Each row is where one point has got to under a steady rotation. How many ticks took it there?
The counts run from 0 to 356.
[168 157 155 127 110 155 168 135 160 110 141  98 144 100  88 173 118 123
  94 124 124 174 124 133 123 153 130 106 139  89 115 145 101  84]	306
[168 124 174 135 127 130 108 110 172 198 132 107 137 120 131 107 116  84
 119 133 129 105 158 169  86 100 104 125 128 106 127 140 113  84]	103
[118 117 167 126 181 125 177 140 133 128 115 110 151  82 102 125 141 125
 158 120 130 174 113 154 142  74 123  95 155 136 121 106  69 136]	66
[163 147 137 157  68 149 153 166 186 134 160 115 129 118 116 167 125 135
  86 116 116 131 123 127  88 134 105 158 123  87 122 154 129 105]	117
[176 136 162 121  86 172 129 141 169 109 173 101 163 154 113 155 150 142
  99 130 158 134  92 145 108 132 113 144 125  99 130 163 130  83]	115
[131 149 145 147 108 146 152 169 130 129 151 128 158 142  71 201 150 142
 127 141 167 134  74 119 132 183 134 140 127 115 131 164 126 119]	161
[169 139 144 119 109 106 145 135 167 160 121  75 138 113 106 133 146 129
 136 146 117 148 174 174 119 101 102 123 130  83 129 162  79  84]	101
[154 133 154 179 133 135 158 187 136 164 157 143 144 109 115 125 159 153
 133 119 132 109 138 156 125  97 130 153 169 152 119 179  87 131]	354
[151 127 142 154 139 117 127 145 158 159 110 105 124  99  86 179  77  88
 103  89 109 122 138 126  88 187 102 126 132 103 133 121  98 128]	73
[142 145 178  82 128 110 139 152 141  89 140  96 155 131 105 177 145 114
 124 103 167 131  69 164 146 108 127 119 120  88 117 131 156 140]	259
[141 117 153 153 168 140 132 168 119 145 106 147 175 118  98 111 131 130
 135 180 189 128 131 132 144 159 154  85 139 125 128 148  87 124]	175
[174 133 149 153  86 110 143 173 157 138 115 152 123  88 106 160 104 140
 109  82 102 111 111 150  87 106  90 148 133 103 118  96 119 145]	341
[128 151 146 116  95  87 138 138 140 178 126 129 123 105 137 173 112 144
 141 149 123 113 110 195  91  98  70 164 125  83 131 112 141 148]	135
[120  69 148 111 121 159  84 125 153 123 181  79 175 135 126 104 119 138
 169 104 148  95  87 123 109 126 105 139 126 144 146 128 131 150]	347
[155 154 135 109  81 134 143 155 155 112 154 108 143 119 158 104 132 147
 108  82 150 105 152 113 135 159 112 141 118  83  84 124 138 185]	8
[ 76  85 146 127 180 137 111 144 132 152 178  89 165 142 122 111 108 128
 179 136 149 134  95 129 132 141 126 128 144 147 146 137  98 136]	157
[111 115 148 127 141 147 119 133  74 125 131  88 194 129 110 159 141 162
 140 107 120  78 108 155 127 162 108 143 124 131 143  76 135 157]	268
[121 142 120 127 133 110 126 163 142 151 131  62 129 138 127 177 153 116
 104 110 120 120 149 163 123 168  89 172 130  75  95 140  97 155]	278
[138 107 165 132 119 163  96 152  91 103 119 125 192 106 114 101 148 187
 117 178 132 105 128 152 103 128 119 138 134 121 130  96 124 115]	222
[112 119 168 100 125 106  89 147 136 161 167  78 117 118 134 106 120  97
 145 125 181  83 144 163 117 110 135 166 148 113 108 184 135 136]	247
[ 85 104 123 101 115 110 138 130 152 162 130  80 145 125  91 166 102 111
 173 134 160 118 117  98 128 178 117 114  79  96 131 112 134 171]	171
[118  94 116 119  96 136 110 148 144  98 118  93 151  64 109 128 114 163
 153 146 129 144 136  96 133 110  91 118 126 100 135  97 104 185]	332
[154 156 137 171 112 138 150 161 142 111 166 121 159 105  74 174 102 159
 143 128 145 137 104 106 135 146 124 121 157 114 175 159 100 130]	351
[147 120 165 153 144 161 111 145 142 166 127 123 133 105 157  90 125 113
  84  96  97 117 151 171  87 138  93 146 158 120  84 128  92 119]	310
[132 128 151 155 152 142 130 158 106 132 135 120 170  67 111 138  74 164
 112 151 109  98 154 134 127 135 158  98 174 123 174 120 128 124]	30
[ 95 119 140 128 137 139 152 129  85 129 150  72 182 128  90 183 148 155
 159 109 107 100 105 139 130 154 125 137 106 131 151  78 135 141]	269
[140 136 176 113 124 183 138 118 159  83 148  87 172 120 104 166 140 112
 101 136 144 178  81 118 119 136 110 106 123  89 129 105 123  97]	304
[114 125 124 141 161 122 111 149 123 112 121  87 190 136  97 132 110 147
 145 154 118 166 134 137 121 180  87 125 113  89 152  84  83 121]	189
[143 136 172 146  94 180 114 135 109 130 151 125 179 111 116 151 172 148
 114 181 160  74 131 112 123 128 157 133 125 107 151 123 166 125]	16
[ 89 134 190 150 145 168 168 127 125 171 164 114 135  77 112 159 151 114
 156 131 144 119 109 108 124  92 168 121 143 162 130 138 129 134]	49
[131 104 170 122 124 164 111 115  88 147  92 124 167  86  96 174 127 124
 122 144 158  72  93 132 112 178 135 111 126 137 133 100 148 162]	61
[119 154 143 151 111 146 160 143 173 126 183 129 148  92 118 145  95 147
 153 178 159 160 112  99 136 112 145  97 143 103 161 158 118 130]	128
[106 122 153 127 135 165  74 113 145 152 167  89 167 144 143  88 119 102
 145 167 161 114 144 114  96 176 121 138 106 104 118 128 123 124]	203
[115 114 190 108 159 130 133 158 125 106 141 109 172 117 125 124 180 118
 150 126 169 122  89 159 143  53 130 123 127 131 119 109 129 146]	257
[127  94 152  70 111 131  89 142 157 132 149  63 141 125 153 125 119 104
 110 123 150  76 125 152 114 115 114 139 124  77 122 135 172 141]	25
[141 164 156 150 123 110 185 167 150 131 130 133 134  74 138 135 145 151
 130 130 116 139 152 145 141  57 122 113 135  81 115  95 131 151]	20
[122  53 137 124 120 163 117 171 158 126 129 132 172 107 129 105 107 143
 137 144 167 102  84 100 127 116 132  99 136 123 140 109 142 179]	141
[137 143 159 155  77 171 141 160 120 124 135 137 167  96 113 168 176 144
 109 169 149  81 129 108 120 111 152 135 116  96 134 110 162 135]	17
[135 135 135 127  90 101 120 160 139 167 119 132 125 117 145 159 146 136
 121 156 139 109 108 189  88  88  71 174 124  86 111 119 134 154]	134
